Rotation paths and how fast each direction turns (degrees per step):
Each turn is a multiple of 5 degrees from 10 to 175, or 0.
Each row of a path follows its step; steps can be skipped.
Rotation 1:
step 0: [ -5.1  36.3  12.9 -19.6  24.8  -6.7 -22.5   7.8  49.9   6.3  23.9   3.7
  12.6   3.5   4.4  38.8   6.1  13.0  26.6  -3.8 -23.2   4.2  16.1  28.4
  17.4  15.6  18.0  10.7   1.7   9.0  36.3  53.4   0.8  52.2  22.3  17.0
 -31.6  31.3 -32.2]
step 1: [  9.1  18.3  -8.8 -37.8   0.6  -0.3   7.1  46.7  -9.9  14.3 -44.7  -2.1
   3.7  24.3  70.6  31.0 -19.4 -20.4  -9.5  14.8 -41.0 -12.3  16.6  25.8
  22.1   0.9 -18.2  -8.1  12.9  -8.3 -18.0  12.3   7.1  16.9 -21.6   4.6
  11.0  33.8 -40.3]
step 3: [ 39.3  14.4 -45.2  47.7 -32.5   7.9  -6.2  30.5  26.6 -33.0 -19.5  -7.2
 -36.5  -0.5 -19.9  11.6 -31.0  11.6 -20.8   2.1 -15.4 -11.8  -4.0 -20.1
  20.2 -17.8 -22.0  33.9  -4.2  27.0 -18.6  20.4  38.1   0.1 -36.5  -9.3
  -2.7  31.0 -11.8]
step 4: [ 52.8  17.0 -30.8 -17.0 -21.2   8.7 -10.0  16.7 -14.8 -26.2  15.0  -1.5
  -8.3 -15.9 -32.2  38.7   5.9  -7.0  45.8  -8.2   9.1 -46.0   1.8  14.2
   5.1  16.4  20.9   3.8  33.4  46.9  27.0 -21.8  33.2  -9.7  25.3  26.8
 -16.9  18.9  -8.9]
step 5: [  5.3 -17.9 -16.0  -5.9 -16.4   3.2   5.7  24.1 -23.4 -63.1 -15.3  20.8
 -32.7 -10.2  12.0  54.1   4.4  -3.9 -18.4  43.4   6.2  -0.8 -18.4  25.2
  43.6   4.1  -2.2 -18.1  25.0   5.8  -9.1 -43.2 -13.3 -25.1 -22.6  29.7
  33.1  -7.9  11.4]
step 6: [ -1.0  13.5  14.9  10.0 -12.8 -13.9 -51.2   4.2  -4.1 -63.3  32.6  -5.4
 -38.4   6.6 -13.0   8.5   7.0   6.0 -13.1  44.3  -5.6  26.0   5.2   4.7
  -5.2  23.6  37.9 -25.7 -28.2   9.0  14.0 -36.2 -14.2  -5.4  30.9 -12.0
 -43.1  10.8  28.0]
step 7: [-16.5 -19.8 -29.5  24.3  10.8  20.8 -43.6  10.1  15.6 -16.1  -1.7  53.6
  -1.1 -33.7  -7.4  11.5  25.5  -3.1 -46.1  19.3 -32.2   5.6   3.2  18.7
  14.4  35.0  21.9 -32.4 -30.0  12.4 -14.3   2.2  45.9  30.7 -18.3 -14.7
  -2.1  -1.4 -22.1]
step 8: [ 19.8 -10.8  14.2  10.7  -6.4  -4.1 -36.6   3.9 -42.2  29.6  -7.8  21.4
  -2.7  10.3  18.0 -10.4  15.9 -70.7  -6.6  -2.9 -12.1 -19.7  19.2   3.3
  -5.5   7.4  48.4 -53.6  26.5   0.1  17.4 -24.9  20.4  28.9  24.3  15.6
 -29.4 -10.0 -13.6]
step 9: [  2.1 -17.2 -28.1  46.2  -7.6 -38.4 -21.8 -16.4   8.0 -11.6   0.0  14.4
 -27.5   8.5  45.3 -14.9  27.1 -45.1 -30.7 -16.0   9.5  15.1 -23.7 -11.1
  40.4 -17.3  28.4 -15.3   3.7 -40.3  -6.2  25.7 -10.8  -0.3 -30.0  34.8
  20.1 -20.4   1.7]
step 10: [ 25.4  42.3 -10.5  34.0  24.8 -32.1  -9.3   9.5   3.7 -36.8  25.9 -42.3
  -1.3  13.1   1.7  -7.8  -3.9 -16.9  -9.1 -51.6  12.3   0.0  28.7   0.5
   5.5 -30.6  38.7  -9.0 -16.3  -6.0   3.9  16.2  26.3  35.9   2.5 -15.7
 -40.4 -27.6  24.5]
step 12: [ 25.2  26.5  33.7 -10.4  18.8  15.8  -1.8  25.6 -64.6 -12.1 -23.2 -34.3
  12.1  50.5  26.5  25.3 -24.5  11.1  12.3   9.2 -32.1  17.9  12.3 -15.3
  12.0   0.8  19.1 -10.0   8.3  -8.6  10.8   5.5 -23.4  20.8  -2.3  48.5
  -9.7 -33.7   9.6]
[ -2.6  -6.6   0.2  -2.4  -6.3 -18.4  -1.2  -2.7  -3.8   2.5  -7.0   0.8
 -11.4 -16.8  -9.6   3.7  -1.9  -3.0  -0.7   3.7  -5.2  -0.8   4.8  -2.7
  13.1   3.4   6.2  -6.1  -5.2  15.3  -1.4  -9.6   6.2 -13.5  -1.6  -3.1
  -1.2   9.8   3.4] => 25
[ -1.0   2.8   4.4  -8.4  -7.1  -5.9  -2.5   0.1 -12.7  -3.3 -12.6  -2.5
  -6.7   9.0  14.9  -2.4   1.8  -5.1  -2.7  -1.8  12.2   5.7 -11.8  -2.2
  12.1  11.2   0.9   5.4   2.2  -8.9  -3.7  -2.2  -8.4  -6.3  12.2  -1.8
  10.1  -2.7   7.1] => 100
[ -9.3  -3.6   4.6  -0.5   8.2   9.6   3.3 -11.5   9.0  -8.3 -14.6   9.8
   4.3  -0.5  -0.8   7.7  -6.3  -2.0   2.0  -3.4  -6.4  -1.2 -13.5  -6.5
  16.0 -11.3   2.6   5.0  -1.8   7.7  -5.4  -2.6   1.9  12.2   1.6   4.4
  -2.5  -6.4   6.6] => 160
[ -2.8 -10.7  10.3  -5.2   6.0   6.0 -18.1   9.7  13.2   3.2  -8.2   4.5
  -8.2   5.1  -7.6  -4.6   9.3  -4.8   7.0   1.6   5.5  12.5   4.9  15.5
  -5.1   1.6  -1.1  -5.4   2.2   7.9  -6.3  -0.9  -6.1   2.1  -1.8   0.3
   4.0  -1.0   6.7] => 45
[ -1.0   0.3   7.0  -6.8  10.0   5.6  11.1  13.6  -5.8  10.7  -4.7   5.9
  -1.1  -8.3   4.8   8.1   7.4  -1.1  -4.7   2.0   8.7 -12.7  -6.3  -2.2
  -9.4 -10.7  13.7  -5.9  11.9  -3.1  -3.7 -12.8  -0.3  -2.2  -3.6  -4.2
   3.1   2.1  -2.3] => 110
[  8.9  -0.6  12.1  -7.7  -4.5  13.0   7.1  -5.2  -1.6  -4.7  -3.8  -8.2
 -12.1  -4.5   2.6   1.1  10.1 -10.1   6.7  -4.0  -5.6   7.7  13.6  -4.3
   1.1  -0.8  -1.3  10.0  -4.9  -9.2   5.0 -10.9   6.0   1.6  -3.7  -7.0
 -12.7  -5.9  -5.4] => 170
[ -9.0  -0.9  10.7  -9.0 -11.4  -3.4  10.8   8.9   6.8 -11.5  -6.4   3.5
   8.1   5.1  -3.5 -15.2  -4.2  -6.8  -3.1   4.5   7.3  -8.0  -1.7   1.4
  -4.0   5.9   9.3   2.8  -6.5   3.5  13.0   6.5   5.4  -3.0 -12.8   6.6
  -2.6  -3.2  -2.3] => 0
[-6.6  5.8 -2.1 -4.5  1.4  1.3  7.0 -8.6  5.0 -4.0 13.6 -3.8 -7.8 -1.6
  0.9  5.1 -1.8  0.7  4.0  8.2 16.9 -8.4 14.8 13.0 13.8 -4.9  2.9  2.6
 11.8 -2.1 -4.3  7.7  2.9 -3.0 -1.9  1.4 -1.4 -6.1 13.0] => 65
Rotation 2:
step 1: [-27.3  19.1 -22.0  -5.8  21.2  15.6  25.7  13.6   9.3   3.0 -16.2  -3.4
  22.3  46.4  -9.4   5.4 -20.3  -6.3  18.7 -45.4 -50.0  19.2  19.6  11.6
   0.3 -39.5 -34.4  10.3  -6.6  31.1  17.7 -36.6   1.8 -23.4   7.0 -24.1
   8.7  37.7  -2.8]
step 2: [-15.8 -19.5  20.3 -10.3  19.7  27.9  16.4  -7.6  22.7  -7.1  -8.0 -22.9
  38.2 -14.9  10.7  27.8  19.3  35.1 -23.2   9.7  21.5   8.2   0.3  20.7
   7.2 -22.8  20.9  53.8  -6.5  34.3 -42.3 -14.9 -27.1   4.0 -29.2  -6.3
  28.4 -22.3 -34.6]
step 4: [-18.4 -30.3  -5.0 -19.2  16.3 -13.9  -6.1 -25.8  -0.6   6.3 -40.0  12.0
  54.2  -2.6   7.2  10.6  17.9  14.4  -5.8 -55.0  -3.2  10.1 -15.8   9.0
  26.0  -6.3 -43.3 -52.0   0.8  34.8 -14.1  23.0  23.5  -3.7 -15.7 -18.2
  -9.9  21.3 -21.7]
step 5: [-22.7  -8.6   9.8 -54.7  -8.8  22.1 -32.0  -1.8 -19.5  -4.5  15.3 -36.7
  16.3  -2.6   4.4  28.1  12.7  39.0  23.0   4.4 -11.2   9.7  19.6  -7.0
   0.5   7.4   1.2  24.9 -27.7 -11.6 -32.6 -26.1  32.3 -36.7  -8.7  55.7
  18.5  19.1 -16.6]
step 6: [-18.5  -6.0  -7.7  -2.8 -11.3 -50.4   3.3   4.0  18.4   4.0   9.0 -34.3
   8.2   6.6   3.1  32.1 -23.9  16.5  14.8 -19.7 -55.8  37.7  19.9  40.2
 -16.9  13.7  25.3  -8.8  46.0  24.7  10.5  -1.9   6.6  28.3  25.3  -6.7
  19.6 -15.9 -31.8]
step 7: [ 20.8  17.5  11.6   7.9 -24.9  -7.4  24.7  -3.4 -14.7 -15.9 -49.2 -30.6
  41.3  -0.4  32.4  14.7  37.7   9.6  17.0   3.6  -9.8 -33.1   6.3 -12.9
 -26.9   6.5  -5.0  -5.0   5.5  33.9   5.4   0.4  -9.8 -21.5 -40.8 -27.6
  12.7  42.0 -39.7]
step 8: [-35.4 -55.0  -0.8  35.2 -25.4  21.9  23.7  21.4 -24.1  -7.8   6.1  -5.2
   5.2 -16.3   7.3  33.8  37.7  34.1  -3.2  -8.9  -9.0  29.4   8.1  -5.0
  -3.6   1.3  -5.4  -0.9 -28.7   3.3  35.7  15.9  -1.1  -6.9  -1.7  63.1
   1.0 -23.8 -24.5]
step 9: [  1.3  -8.9 -61.3 -33.8 -42.8  16.0  23.6 -17.3  11.8   6.6  27.3 -12.3
  24.4   4.7 -18.9   1.5  -2.3   5.6 -24.9  -4.9 -47.6  10.6  -4.0   0.4
 -25.0   9.0 -63.1 -15.2  22.4  12.9  -0.5 -25.1   8.4  28.1  10.0  -7.5
  -3.5  22.6 -20.3]
step 10: [-11.4 -28.5  -4.8  -9.5  17.3  21.2  -2.4   6.7   9.4  -9.6 -30.9 -28.2
  15.0   2.8  18.9   0.1   6.0  47.7 -20.9 -10.5  23.8  18.1  26.8  31.6
 -25.4   7.7  13.6  45.2  26.7  -2.8  17.7  -8.4  29.8 -19.4 -47.7 -18.6
 -42.5  38.9 -13.6]
step 11: [-38.9 -24.5 -12.0   1.2   8.3  21.9  40.6   5.1  -8.9  22.7  22.1 -24.8
 -27.1 -12.7  17.0  23.5  16.8   9.0 -12.6  24.6 -31.4 -40.6  -2.2  15.3
 -12.5  16.8  21.5  -7.9  29.5  34.2  -9.4   7.2  12.4 -56.1  43.0  10.4
   5.6 -16.9 -19.2]
step 12: [-11.1 -23.4  -2.8  29.8  -2.1 -29.2  -9.0 -23.0   8.6  27.7 -29.2  -3.1
  34.4  16.0   1.4  12.6  21.3 -12.9 -34.5  24.9  -2.3  -3.0 -16.0  -8.2
 -29.1  17.3 -13.3 -51.5  16.8  21.5   3.3 -51.9  46.8  30.6 -26.4  10.9
 -11.6  -7.0 -25.0]
[  5.2  12.3  -2.6 -10.4  10.6  11.7  -3.9 -10.0   1.8   5.3   3.1  -0.2
  -5.5  -2.4  11.4  16.8   9.7  -6.1  -1.3  -8.8  -3.4  10.8   3.5 -12.0
  -4.8   1.7  -3.7   1.5   3.9   2.5   6.7   9.0   5.2   7.4  -3.7   3.4
  -3.5  -3.7  10.3] => 80
[  1.3  -2.5  -4.4  -6.1  -3.7  -7.4 -12.1  -4.1  10.0  -9.3  10.6   7.6
  -7.4   3.0  -7.7   5.0  12.9  -3.4   1.8  10.2   6.7   5.8  -5.0   6.9
 -13.7  -2.6  -3.1   0.3  10.0   1.9  -3.1 -12.4  -8.5  10.0   3.0   9.6
   6.1  -3.8  -6.3] => 115
[ -0.4 -10.2  -0.3  -9.9   4.3  -5.5  -4.2   0.2  -5.2  17.3  12.1  -3.1
  -8.3   1.3  -6.9   2.4  -0.4  -2.3  14.5  -6.9  11.2  -2.4   2.7   6.1
   1.3  16.0   0.9   1.1   3.2   5.2  -7.6  -0.9   4.8  -3.5   0.9  -3.4
 -14.4  12.1   0.5] => 65
[  0.7   3.9  -9.8   7.2  -5.0  14.7  -3.6  -4.1  -9.5  -9.3 -11.1   9.5
   1.7   6.4   9.0   6.1   1.3  -0.3   9.8  -0.5  17.5   6.7  -4.2   3.8
   6.2  -3.0   4.5  10.0   3.8   3.6 -11.2   4.5   2.6 -10.8   6.9   3.8
  -2.2   2.3  -8.6] => 125
[ -4.3   4.3  -5.7   6.7   0.5  -0.3  -9.5  16.6  -7.4   1.9  -2.5  -3.9
  -2.9  -5.6  -7.5   8.0   3.5   2.8  -3.6 -19.8   0.9  -8.1  -5.9  10.7
  -1.0  -1.3  -5.5   3.6   7.7  -0.2  10.4  -1.6  -0.9  -2.5  16.6   0.4
   9.1  -4.2  10.8] => 145
[-12.7  -0.3   9.4  -8.7  10.5   3.1  -4.1   9.9  -7.3  -6.0  -1.3   3.2
 -10.1  -6.8  -5.2   2.2   5.2   1.5   5.9  -0.6  -3.3  -9.5   1.6  -6.3
  -5.6 -15.4  -7.3   3.3  -4.7   2.0  -2.7   5.1  -5.6  -9.4  -7.7  -0.6
 -12.2 -10.4 -14.0] => 120
